Named turns come first, each shown by rows before and after it. Which turns, in which order, take the first row of each pair that follows to the second? Write the first one first, as in the answered first pair.
turn fiti:
[ 0.25  0.87  2.01 -0.56  0.75  0.20 -0.40  1.91  0.08  0.41 -1.55  0.43
  0.09  0.67 -0.59 -0.87  0.35 -2.81 -0.80  0.62  0.36] |-> [ 0.46  1.01  1.71 -0.57  1.68  0.22 -0.19  1.75 -0.38  0.50 -1.55  0.66
  0.37  0.60 -1.78 -0.76  0.00 -1.89 -0.86  0.99 -0.05]
[-1.30  2.13  0.68  0.95  2.59  0.61  0.99 -0.61 -0.22 -0.29  0.87 -0.78
  0.00  0.22 -0.14  0.41  0.91  0.19 -0.17 -0.24  0.20] |-> [-0.92  1.48  0.20  0.57  2.64  0.81  1.15 -1.25 -0.18 -0.15  0.94 -0.49
  0.28 -0.01 -0.60  0.16  0.41  1.29 -0.53  0.02 -0.13]
[ 0.45  0.62 -0.51 -1.42 -0.93  0.33 -0.36  0.36  0.49  0.36 -0.47 -0.51
 -0.43 -0.02  0.88  0.12  0.55 -1.75 -0.39 -1.04  1.42] |-> [ 0.25  1.22  0.06 -0.88 -0.37  0.19 -0.36  0.53 -0.05  0.67 -0.36 -0.49
 -0.62 -0.01  0.35  0.61  0.89 -2.15 -0.26 -0.90  1.20]
[ 0.28  1.08 -0.37 -3.20  0.18  0.92 -0.02  0.34 -0.46  0.80  0.44  1.06
 -0.18  0.16 -1.05  0.06 -0.42  0.41 -1.87  2.18 -1.90] |-> [ 0.27  0.22 -0.63 -3.52 -0.60  0.96 -0.13  0.25 -0.10  0.46  0.44  0.64
 -0.16  0.34 -0.18 -0.27 -0.54  0.55 -2.01  2.10 -1.47]
turn Baki:
[-1.27 -0.33  0.55  1.61  1.45 -0.22 -0.90  1.05 -0.43 -0.57 -0.44 -0.39
 -0.12 -0.38  0.37 -0.31  2.16 -0.33  0.58 -0.42 -0.55] |-> [-0.47  0.85  0.22  1.27  2.14  0.76  0.24 -0.68 -0.73  0.20  0.65 -0.09
 -0.25  0.08  1.00  1.28  0.91  1.79  0.28 -0.51  0.05]
[-1.32 -0.96 -0.10  2.26  0.58  0.30  0.48  1.40 -0.36 -0.79  0.39 -0.75
  0.10 -0.70 -0.91 -0.07  0.48  1.03 -0.84 -0.32 -0.18] |-> [-0.32 -0.07 -0.59  1.26  1.31  0.32  1.10  0.19 -0.41 -0.85  1.22 -0.14
  0.26 -0.38 -0.72  0.11 -0.21  2.47 -0.77  0.01  0.38]
[ 1.54 -0.45  0.76 -2.12 -2.26  0.56 -0.73 -0.88  1.91  3.08 -0.34 -0.05
 -0.05 -0.99  0.87 -0.80  0.76 -0.09  0.50 -0.58 -1.37] |-> [ 1.69 -0.15  0.49 -2.25 -2.05  0.52 -0.61 -0.79  1.98  3.24 -0.28 -0.05
 -0.03 -0.87  0.88 -0.72  0.75  0.14  0.46 -0.57 -1.49]
[-0.34 -0.12 -1.51 -1.12  1.46 -0.38  1.56 -0.37  0.57  0.85  0.61  1.09
  0.56  0.56  0.08 -1.93 -0.73  1.05 -0.44  0.65  0.84] |-> [-1.87 -1.52 -0.16  0.89 -0.23  0.45  0.93  1.75  0.31  0.87 -1.06 -0.01
  0.26 -0.14 -0.65 -1.38  0.56 -1.44 -0.04 -0.41 -0.21]
turn mobi:
[-0.46  0.09 -0.26 -0.24  0.39 -0.96 -0.38  0.12  0.41 -0.13 -0.02 -0.02
 -0.16  0.40  0.93 -0.87  0.45 -0.53  0.17 -0.33  0.64] |-> [-0.14 -0.30  0.19 -0.88 -0.51 -0.05 -0.54  0.47  0.61  0.52 -0.64 -0.48
  0.04  0.12  0.69 -0.61  0.73 -0.75  0.19 -0.29  0.10]
[-1.96 -1.12 -1.37  2.34  1.46  0.58  0.35  0.65  0.91 -1.27 -0.38 -1.16
  0.03 -3.33 -2.74 -1.85 -0.27  0.25 -0.41  0.02 -1.06] |-> [-0.66  0.58 -2.57 -0.45  2.58 -1.60  0.08 -0.94  1.49 -1.65  0.82  0.28
 -0.45 -2.42 -1.37 -3.37 -0.52  0.53 -0.01  0.95  0.83]
[ 0.61  0.74  0.82  0.16  1.41  0.24 -0.20  1.82 -1.48  1.61 -0.65 -0.94
  0.32 -1.00 -1.34 -1.52  0.90 -2.08 -0.17 -0.76 -1.60] |-> [-0.06  1.04  0.18  1.34  2.88 -0.98  0.52  1.54 -1.57  0.30  0.18 -0.45
  0.06 -0.43 -1.33 -1.56  0.54 -1.71 -0.33 -0.60 -0.55]
[-0.55 -0.24  0.14  0.83 -1.85  1.08 -0.22  0.45  0.03  0.19  0.04 -1.36
 -0.46  0.83  2.02  1.35  0.23 -0.50  0.53 -1.54  1.03] |-> [-0.69  0.24 -0.30  1.14 -0.94  0.39  0.17  0.03 -0.01 -0.56  0.51 -0.99
 -0.78  1.11  2.30  1.09  0.00 -0.19  0.65 -1.29  1.78]
Then:
Each pair is 2 to 3 turns apart.
[ 1.15 -0.01 -0.41 -0.40  3.21 -2.51  1.46 -0.95  1.17 -0.40  1.04  0.16
 -1.78  0.22 -1.22 -0.80 -1.59  0.44  0.66  0.18  1.19] |-> [ 0.51 -2.31  1.49  0.83  0.27  0.95  0.87  0.98  0.38  1.60 -0.93 -1.60
 -0.76 -1.35 -2.96  0.85 -0.88 -0.43  0.20 -0.51 -2.43]
mobi then mobi
[-2.11 -3.03 -2.59  3.37 -2.36  1.59  2.35 -0.74  0.73 -1.89 -0.25 -1.07
  0.79  0.42  1.18  2.33 -2.41  3.01 -1.04 -1.44  0.53] |-> [-3.12 -4.45 -2.64  3.77 -2.80 -0.36  1.27  1.11  1.53 -2.78 -1.54 -0.94
  0.82 -0.32  0.49 -0.03 -1.09  0.09 -0.46 -1.47  0.04]
Baki then Baki
[ 0.51  2.29  1.05 -0.36  1.35  0.03 -0.30  1.86 -1.04  0.88  0.53  0.24
 -0.63 -0.40  1.50  0.53 -0.85 -1.22  0.19 -0.69  2.69] |-> [ 1.07  2.35  0.61 -0.85  2.54 -0.01  0.30  1.00 -1.31  1.15  0.87  0.75
 -0.06 -0.53  0.04  0.46 -1.92  0.62 -0.30  0.01  1.87]
fiti then fiti
[-0.82  0.36 -0.54 -2.91 -1.99 -0.66 -0.47 -0.31  0.47 -0.03 -0.47 -0.18
 -0.53  0.79  1.46 -0.67  0.05 -0.16 -0.39 -0.10  0.41] |-> [-2.84 -0.50 -0.95  0.94 -0.33 -0.87  0.78  0.56 -0.25 -1.71 -0.07 -0.68
 -0.75  1.03  0.66  0.29 -0.55 -0.18 -0.61 -0.90  0.72]
mobi then mobi
[-0.76 -1.26 -1.48  0.86  0.10 -0.53  0.71 -0.17  0.40 -1.64  0.04  0.06
 -0.09  0.66  1.38 -0.04 -0.08  0.33 -0.19 -0.88  1.37] |-> [-1.06 -0.11 -0.62  1.76  0.71 -0.76  0.53  0.49  0.19 -1.62 -0.06 -0.19
 -0.53  0.68  0.99  0.31  0.42 -0.81  0.21 -0.79  1.47]
fiti then fiti
[ 0.93  1.14  0.78 -1.04  0.56 -0.41 -0.65 -0.06  0.52  1.04 -0.15  0.55
  0.06 -0.48 -1.10 -0.43  0.11 -0.33  0.09  0.63 -0.64] |-> [ 1.02  1.30  0.82 -0.85  0.47  0.36 -0.34 -0.33  0.44  1.15  0.07  0.43
  0.13 -0.21 -0.99  0.40  0.01  0.32  0.16  0.46 -0.55]
Baki then Baki
[-0.75  1.65  0.54  0.95  2.61 -1.51  1.04  0.74 -0.26  0.52  1.17 -0.17
 -0.63 -0.98 -2.28  1.21 -0.87  0.59  0.08  0.99 -0.01] |-> [-1.18  1.35  0.92  1.37  2.24 -0.97  1.04  1.13 -0.47  0.59  0.92 -0.23
 -0.58 -0.97 -2.23  1.80 -0.58 -0.04  0.11  0.84 -0.19]
Baki then Baki
[-0.35  2.91  0.26  1.38  2.09 -0.45  0.61 -0.48 -1.54 -0.11  0.97 -0.31
 -0.95  0.93  0.38  0.87  0.51 -0.38  0.92  0.12  1.07] |-> [-0.80  1.41 -0.22  1.52  2.03 -2.14 -0.36  0.70 -0.89 -0.98 -0.01  0.21
 -0.14  0.03 -1.04 -1.49  1.05 -1.75  0.90  0.68  0.07]
fiti then Baki
[ 0.00 -0.15  1.04  0.57 -0.09  0.25 -0.11 -0.44 -0.51  1.07 -0.18 -1.14
  0.06 -0.91 -1.05  1.19 -0.25 -0.04 -0.69  0.41 -0.70] |-> [ 0.65 -0.29 -0.16 -0.79  0.47 -1.02 -0.09 -0.96  0.08  0.47  0.41 -0.47
  0.41 -1.01 -1.20 -0.36 -0.65  0.68 -0.75  1.04 -0.24]
fiti then Baki
[ 1.72 -0.60  1.26 -1.36 -1.51  3.06  0.53 -0.86 -0.49  2.87 -0.27 -0.94
  0.60 -0.48  0.38  1.75 -0.40  1.73 -1.20 -0.31 -1.62] |-> [ 0.69 -1.89  1.56 -0.97 -3.23  1.91 -0.80  1.10  0.38  1.85 -1.36 -1.20
  0.32 -0.78  1.36  0.28  1.22 -1.36 -0.66 -0.97 -1.60]
Baki then fiti then Baki
[-0.79 -2.42 -1.19  0.58  0.60 -0.80 -0.15  0.38  0.49 -0.93  0.02  0.50
  0.97  0.29 -1.58 -2.24 -0.34  0.90 -0.10  0.70 -0.40] |-> [-0.72 -2.64 -0.86  0.57 -0.12 -0.32 -0.08  0.49  0.49 -0.38 -0.40  0.20
  1.05 -0.04 -1.83 -1.90 -0.37  0.68 -0.10  0.44 -0.85]
mobi then mobi then mobi
[-0.03  0.73 -2.04 -2.49 -1.88 -0.97  0.49 -1.35  1.05  0.53  0.10  0.10
 -0.27 -0.80  2.37  0.41 -0.10 -0.36  0.31 -0.88 -0.04] |-> [-1.14  1.24 -0.81 -0.90 -1.87 -1.03 -0.06  0.57  0.36  0.44 -0.55 -0.18
 -0.58 -1.63  1.27  0.80  1.30 -2.76  0.85 -1.24 -0.53]
Baki then fiti
[-0.10 -0.13 -0.69 -1.22 -1.75  1.09 -1.07  0.08  0.44  0.72 -1.20 -0.94
  0.23 -1.49  2.36 -0.41  0.07  0.14  0.08 -0.52 -0.41] |-> [ 0.15 -0.14 -1.88 -0.74  0.27  0.23  0.09 -1.07  0.24 -0.27 -0.32 -0.55
  0.50 -0.99  1.49 -0.74 -1.44  2.36 -0.42 -0.16  0.17]
Baki then mobi then Baki
[ 0.34  1.44  0.18  0.16  0.26 -0.58 -0.10 -0.04 -0.18 -0.32  0.59  0.31
  0.19  0.42  0.79  0.92 -0.12 -0.14  0.18 -0.25  0.22] |-> [ 0.33  0.90  0.03  0.21  1.03 -0.94 -0.03  0.14 -0.08 -0.24  0.54  0.64
  0.38  0.04 -0.36  0.35 -0.09  0.14  0.08  0.19 -0.21]
Baki then fiti then fiti
[-0.53  1.34  1.64  0.41 -0.88  0.23 -1.40  1.47 -0.58  0.43 -0.37 -0.49
 -0.21 -0.79 -0.27  0.63  1.78 -3.71  0.66 -0.61  0.15] |-> [-0.24  2.90  0.40  0.88  1.45  0.42  0.63 -0.98 -1.25 -0.18  1.80 -0.01
 -0.95  0.66  0.35  2.45 -0.31 -0.39  0.30 -0.59  1.98]
mobi then Baki
[ 1.29  2.14  1.41 -0.74  0.91  1.49 -0.10 -0.79 -1.10  2.04 -0.40  0.15
  0.20 -0.68 -1.81  1.59 -0.39  0.97 -0.13  0.46 -1.67] |-> [ 1.80  0.84 -0.24 -2.33  0.99 -1.28 -0.91 -0.84  0.26  0.88 -0.60  0.98
  0.88 -0.92 -1.96 -1.92 -0.26  0.89 -0.08  1.37 -1.28]
Baki then fiti
[ 1.27 -2.36 -1.26  0.13  1.39 -0.61 -0.27  1.67 -1.31 -2.25  0.77  0.58
  0.13  0.71 -0.05  0.50  0.27  0.83  0.21  0.86 -1.02] |-> [ 0.88 -1.84 -0.90  0.67  1.41 -0.70 -0.52  2.06 -1.39 -2.47  0.80  0.62
 -0.40  1.13  0.59  0.94  0.77 -0.05  0.70  0.37 -0.36]
mobi then Baki then mobi
[-1.56 -1.15  0.91  2.16 -0.16  1.34  0.71 -0.34 -2.64 -0.30 -1.06 -0.98
 -0.07  0.84  0.01  1.08  0.45 -1.21 -0.47  0.22 -0.20] |-> [-1.05  0.22  0.56  1.67  0.99  0.03  1.19 -1.42 -2.47 -0.88  0.15 -0.41
 -0.85  1.53  1.36  1.12  0.21 -1.00 -0.14  0.35  1.64]
mobi then Baki then Baki
[ 0.21 -0.63 -0.29 -1.15  0.21 -0.60 -0.60 -0.32 -0.26  0.68  0.27  0.42
  0.66 -0.22 -1.29 -1.49  0.05  0.64  0.10  1.02 -1.19] |-> [-1.04 -1.10 -0.09  1.39  0.36  0.11  0.08  0.45 -0.85  0.14  0.15 -0.43
  0.24 -0.16 -1.47  0.21  0.11  0.22 -0.11  0.00 -1.11]
mobi then mobi then Baki
